In the data rows, the value 500 means zero.
Here is a table of points, one per row:
490,462,421,449,576,351,588,401,836,697,373,501,421,442,514,441,599,552,644,408,413,999,439,338,512,573,298,465,458,494,436,462
434,489,546,475,366,496,696,362,296,674,438,420,610,404,287,605,510,748,604,455,527,343,490,520,438,406,598,512,287,616,276,386
427,454,437,459,423,552,361,580,669,599,461,500,419,589,358,429,579,589,523,481,420,316,371,513,502,427,671,528,347,564,515,380
354,431,532,462,388,652,782,695,102,201,606,446,693,796,577,824,526,280,732,402,836,585,296,667,527,764,331,427,680,676,542,644
495,512,349,642,377,604,725,397,585,570,498,425,384,404,704,385,459,522,653,439,339,353,465,610,518,494,405,627,562,559,398,999
340,435,483,564,455,680,822,331,319,206,555,955,679,294,326,554,590,291,761,347,691,719,290,135,625,755,754,428,590,691,482,508
474,679,501,292,482,602,499,321,394,261,429,382,369,466,370,475,450,466,298,485,379,602,631,396,389,542,770,923,546,548,232,830
430,577,259,496,436,610,673,751,430,385,474,396,659,694,590,667,727,294,324,432,615,422,502,651,412,696,335,410,509,546,603,747
437,531,358,427,350,348,312,707,640,469,475,421,383,714,599,313,576,457,811,385,397,490,454,633,506,432,286,393,624,650,398,575
445,324,413,340,626,397,539,437,597,558,410,595,408,480,417,253,425,558,366,532,373,440,836,430,721,644,403,480,431,355,424,548
576,658,690,602,610,562,449,516,501,561,395,471,418,548,360,453,447,523,683,508,401,536,616,362,365,258,398,713,256,570,336,340
331,639,465,355,387,626,410,321,679,507,621,378,215,388,531,465,724,528,588,307,394,390,555,594,362,407,424,373,544,656,701,643
413,483,537,551,333,500,473,558,398,246,415,407,576,579,334,508,470,354,423,480,462,417,483,517,415,555,519,578,300,579,489,388
416,600,611,622,351,822,360,308,737,373,620,369,193,216,747,23,762,569,195,176,378,373,548,926,391,264,815,346,728,790,555,681
424,382,478,664,376,713,269,754,800,550,524,848,227,755,664,344,538,492,186,425,368,719,76,670,634,723,736,458,531,624,520,553
397,449,438,261,361,330,814,365,216,717,497,517,753,355,503,876,600,774,364,403,720,647,443,604,510,331,319,396,624,691,519,545
401,608,668,365,605,568,532,443,399,568,705,388,516,462,612,588,71,677,368,911,566,410,574,433,384,357,537,325,640,387,595,344
409,420,450,283,659,492,466,439,482,318,584,523,606,480,487,587,467,316,440,609,581,390,359,526,544,478,469,469,576,317,586,353
458,718,739,515,391,492,589,417,295,357,98,413,635,408,367,967,546,282,586,488,966,488,598,573,424,377,546,738,278,404,480,371
452,315,364,567,538,423,461,468,401,673,485,631,580,447,701,567,384,689,533,674,596,433,908,512,820,270,546,473,552,383,202,442
341,515,565,748,441,635,204,396,418,790,706,371,982,244,645,589,786,708,679,138,568,421,483,723,413,495,704,389,607,608,778,712
675,525,729,372,563,515,477,467,286,648,277,387,631,683,641,573,474,739,431,460,512,428,530,524,431,650,603,607,314,608,170,408
650,485,539,566,533,432,458,647,542,679,399,495,510,534,720,479,457,633,555,494,429,472,464,519,445,344,589,619,429,433,403,422
404,598,392,314,515,568,566,533,511,640,555,417,494,493,425,494,316,622,389,593,495,408,557,416,416,153,639,370,643,361,549,387
395,278,647,650,377,297,796,320,659,422,683,684,250,161,748,446,546,406,81,454,385,615,775,803,646,324,348,453,720,792,632,550
735,479,616,632,593,732,348,596,438,320,393,506,592,578,382,704,565,277,646,520,817,344,423,330,498,611,728,494,297,559,184,642
999,347,479,268,901,491,614,567,478,353,447,544,555,548,554,500,430,385,505,430,434,441,179,537,750,542,496,491,444,415,555,399
668,432,375,260,357,554,741,627,507,310,431,548,459,599,460,446,472,394,597,427,396,352,434,600,522,497,693,538,518,684,428,367
671,490,449,343,375,630,284,360,746,496,465,431,366,379,584,403,475,454,526,469,414,314,497,576,462,563,366,572,403,550,455,339
424,627,695,358,340,379,371,524,508,382,214,393,472,589,422,476,502,381,344,527,465,524,548,565,373,472,495,999,278,562,334,487
346,814,594,256,442,180,323,999,546,456,608,377,291,911,522,400,823,563,755,139,357,390,580,1,402,445,272,324,751,715,600,570
506,590,638,317,375,413,379,581,645,453,327,382,450,573,469,446,515,407,369,549,434,565,510,572,419,449,412,695,361,523,129,473
482,466,329,631,947,740,702,599,291,315,543,490,571,570,303,578,471,429,267,338,660,976,453,251,403,618,271,495,466,680,476,541
349,473,612,379,497,542,548,415,512,399,742,407,476,522,561,498,352,372,506,600,447,402,470,500,477,344,478,419,632,210,609,388
376,477,577,281,494,712,208,298,354,303,578,489,784,257,428,689,667,363,870,430,661,393,479,189,442,97,278,442,661,715,670,589
387,564,565,448,323,671,319,330,280,284,664,431,848,5,617,585,634,283,310,316,693,403,537,620,361,811,348,379,550,705,671,532
874,718,505,588,673,309,770,369,608,361,463,392,369,411,278,336,503,467,721,510,371,547,583,362,339,535,411,754,384,648,403,492
431,528,597,451,609,636,579,509,570,640,638,440,492,500,384,464,430,659,563,862,399,360,497,439,420,696,352,409,671,258,624,839
417,431,414,671,999,549,673,393,352,304,450,527,585,445,283,531,475,313,401,563,680,428,423,453,541,189,460,498,401,447,436,358
366,421,725,369,485,380,578,485,411,324,814,524,509,513,617,494,333,313,635,613,492,387,465,459,476,380,424,445,800,270,847,499
383,429,510,492,588,583,530,434,399,662,587,427,538,494,327,522,457,582,320,630,505,470,378,436,519,414,687,413,640,331,539,364
789,938,774,625,429,434,654,381,349,675,345,411,590,466,316,648,484,617,386,465,645,616,615,525,358,519,589,999,204,467,346,363
551,496,201,321,397,543,665,444,433,516,553,595,486,529,616,538,421,676,396,564,600,416,418,435,545,441,651,415,510,409,424,382
889,373,388,799,781,236,246,406,382,311,443,519,639,418,248,621,552,266,698,425,593,831,385,269,626,364,349,500,492,568,455,559
520,492,450,582,610,510,631,427,489,660,464,381,598,466,671,502,531,663,461,545,619,562,393,472,407,418,581,589,307,443,291,329
434,613,865,568,493,241,713,983,448,404,763,362,667,882,420,751,992,277,197,315,873,330,689,69,403,656,265,372,750,694,709,539
974,391,265,555,454,590,394,406,447,715,352,522,605,461,597,558,473,744,608,595,585,470,317,412,614,359,689,477,604,323,473,999
393,764,663,791,411,205,206,340,224,732,679,333,710,100,725,723,685,758,274,273,726,323,664,756,422,724,260,352,790,704,675,624
397,536,486,659,450,744,219,879,430,728,645,441,588,719,690,677,586,712,646,327,999,494,510,667,423,658,739,422,550,683,751,497
453,590,531,512,423,851,269,727,263,790,643,386,635,719,578,779,777,683,732,54,674,334,613,670,384,698,294,389,677,661,570,557
708,396,494,508,787,546,254,411,820,566,346,500,457,458,565,265,580,409,429,474,399,305,357,526,518,597,493,533,464,499,352,405
402,90,392,448,418,529,651,591,361,767,537,999,665,666,314,565,559,715,486,428,499,690,554,578,960,635,610,481,591,605,611,390
543,394,378,779,391,394,461,447,439,390,491,799,602,507,734,498,454,330,423,587,478,495,129,447,917,410,415,476,511,344,397,426
423,530,662,591,563,515,564,433,598,626,734,467,474,543,696,496,483,598,498,619,407,447,494,470,492,518,557,454,838,246,810,464
394,565,638,660,501,490,518,482,484,671,705,471,521,517,705,508,253,579,450,693,418,406,508,440,397,369,597,381,668,292,840,415
382,567,408,585,349,285,321,847,687,463,609,426,322,839,680,174,625,483,743,391,370,481,508,907,407,488,293,373,523,715,565,510
739,419,440,773,496,481,619,553,606,560,417,466,467,539,224,459,474,676,404,554,392,522,414,536,562,442,551,447,502,385,456,430
393,271,312,771,359,468,572,469,598,621,495,788,401,461,271,428,413,519,545,486,427,435,753,471,613,616,599,476,605,323,427,405
393,670,571,487,755,520,536,469,415,318,596,399,515,567,423,552,242,338,446,919,463,973,543,527,388,545,477,362,735,318,567,374
610,284,88,319,443,607,626,706,491,724,565,595,548,583,506,553,599,669,321,518,522,883,990,598,764,542,402,462,497,538,304,295
525,544,590,705,479,449,693,311,319,564,289,431,556,432,755,537,447,700,519,536,529,550,491,481,464,814,507,635,342,571,429,460
408,742,776,676,463,472,649,470,645,606,333,361,460,459,364,461,542,640,590,540,424,585,664,522,407,598,663,766,293,457,588,465
346,701,716,425,732,466,494,539,656,500,850,326,490,513,445,457,25,367,498,760,429,371,586,480,424,650,574,371,720,185,795,494
339,366,389,579,596,545,323,535,530,698,604,596,542,460,651,570,490,672,548,586,605,404,19,501,564,476,499,484,553,303,661,333
448,485,528,305,794,549,458,515,477,357,328,424,509,517,458,487,537,413,421,553,478,430,440,505,446,532,629,525,254,512,446,325
714,316,385,615,315,978,748,704,607,405,500,999,394,663,731,256,523,442,193,457,390,791,824,733,656,256,236,466,354,580,451,552
651,623,545,314,485,382,454,519,528,492,385,393,408,506,475,472,488,588,641,537,399,493,568,337,389,892,326,646,301,567,500,472
434,548,492,578,774,633,544,492,392,253,447,544,538,497,311,495,476,381,395,516,398,494,503,428,371,465,344,543,286,499,282,851
369,577,553,516,378,20,348,368,746,512,619,421,245,310,611,212,730,505,321,369,412,410,543,838,366,455,272,385,533,704,644,495
589,837,625,616,443,384,426,515,491,677,381,404,500,537,296,517,451,588,567,451,480,605,619,530,356,441,338,835,307,479,458,453
422,477,162,442,490,318,574,369,618,443,488,535,468,472,575,421,434,385,694,618,380,332,487,350,480,669,370,400,453,393,570,501
420,498,339,161,569,431,573,409,476,340,540,519,447,475,523,465,433,403,473,576,418,417,443,456,560,619,745,397,576,373,521,419
652,367,462,645,546,641,356,565,501,449,381,459,550,559,619,614,528,288,588,542,492,426,438,427,452,584,673,486,234,286,642,703
659,363,469,326,402,252,270,385,629,477,529,673,310,346,480,440,580,404,349,431,418,643,242,579,609,515,331,399,482,570,465,569
391,379,475,758,449,448,429,432,531,620,567,479,454,542,711,513,353,613,479,587,411,426,382,454,574,371,470,417,530,308,577,406
499,452,410,506,372,612,632,539,497,606,522,572,460,519,680,483,416,571,645,651,498,475,382,402,535,387,626,433,516,363,465,741
835,464,322,317,621,385,586,455,579,555,523,732,426,467,499,542,562,387,437,589,418,484,333,493,603,640,465,481,422,326,415,414
390,549,393,685,420,480,551,413,487,253,563,480,555,509,223,511,327,470,503,745,447,414,521,505,362,311,485,361,609,369,525,364
577,540,508,377,430,372,721,627,467,705,355,452,589,573,441,525,556,707,679,519,489,434,520,546,430,551,724,618,452,567,605,537
450,604,634,502,426,362,352,381,657,460,218,387,354,394,416,434,482,398,586,440,394,425,520,554,411,574,675,639,258,470,581,488
Along one direction, these points spread out more than along any other. Take the direction at right angles to it along which they spread out most. Go by this last direction. How far along it is each point below, from 0 to 99? 50 is the average, and the first point above lies past it. One standard deviation of the points above along it is 16.
571,480,344,488,340,486,475,566,389,548,500,490,520,526,354,525,520,617,498,579,477,539,467,554,402,522,627,501,360,437,220,354 47
570,239,322,352,567,431,540,535,569,425,464,734,483,482,524,439,442,405,529,568,414,477,706,476,704,695,394,474,484,332,392,431 64
599,430,236,590,485,559,241,381,803,567,497,535,319,311,403,416,598,451,549,396,348,622,397,564,549,528,618,453,531,590,432,372 69
487,221,516,196,468,602,340,602,446,235,413,629,611,614,522,537,584,284,348,493,477,686,727,321,844,600,731,437,371,677,411,850 47
407,342,636,239,375,378,292,360,713,541,575,625,88,363,503,104,553,476,657,391,402,641,271,586,586,470,374,448,688,680,616,474 80
387,430,796,417,526,385,531,471,447,455,727,483,526,547,378,490,271,381,319,545,440,394,461,446,473,473,438,415,718,229,792,500 58
521,520,592,509,529,364,392,409,646,612,276,411,352,423,378,336,503,557,539,518,400,562,493,326,394,587,283,568,228,418,377,437 52
524,573,751,683,441,528,627,589,688,510,128,391,468,543,315,480,563,387,416,550,388,576,516,520,424,218,498,590,293,434,603,427 48
410,192,220,655,667,671,370,684,507,398,544,674,369,607,300,446,475,409,732,438,386,714,678,318,999,402,733,474,494,660,485,653 61
429,618,382,521,413,545,503,426,439,276,513,360,605,466,681,486,222,343,535,685,477,328,525,449,378,337,542,328,564,406,450,386 54
529,618,596,614,457,425,495,411,295,630,334,426,523,496,762,574,451,659,547,481,515,597,567,505,315,290,669,689,293,506,264,365 39
400,669,540,569,370,490,605,478,426,563,583,390,424,499,223,486,122,685,510,714,450,383,613,555,355,698,514,347,644,355,534,367 54
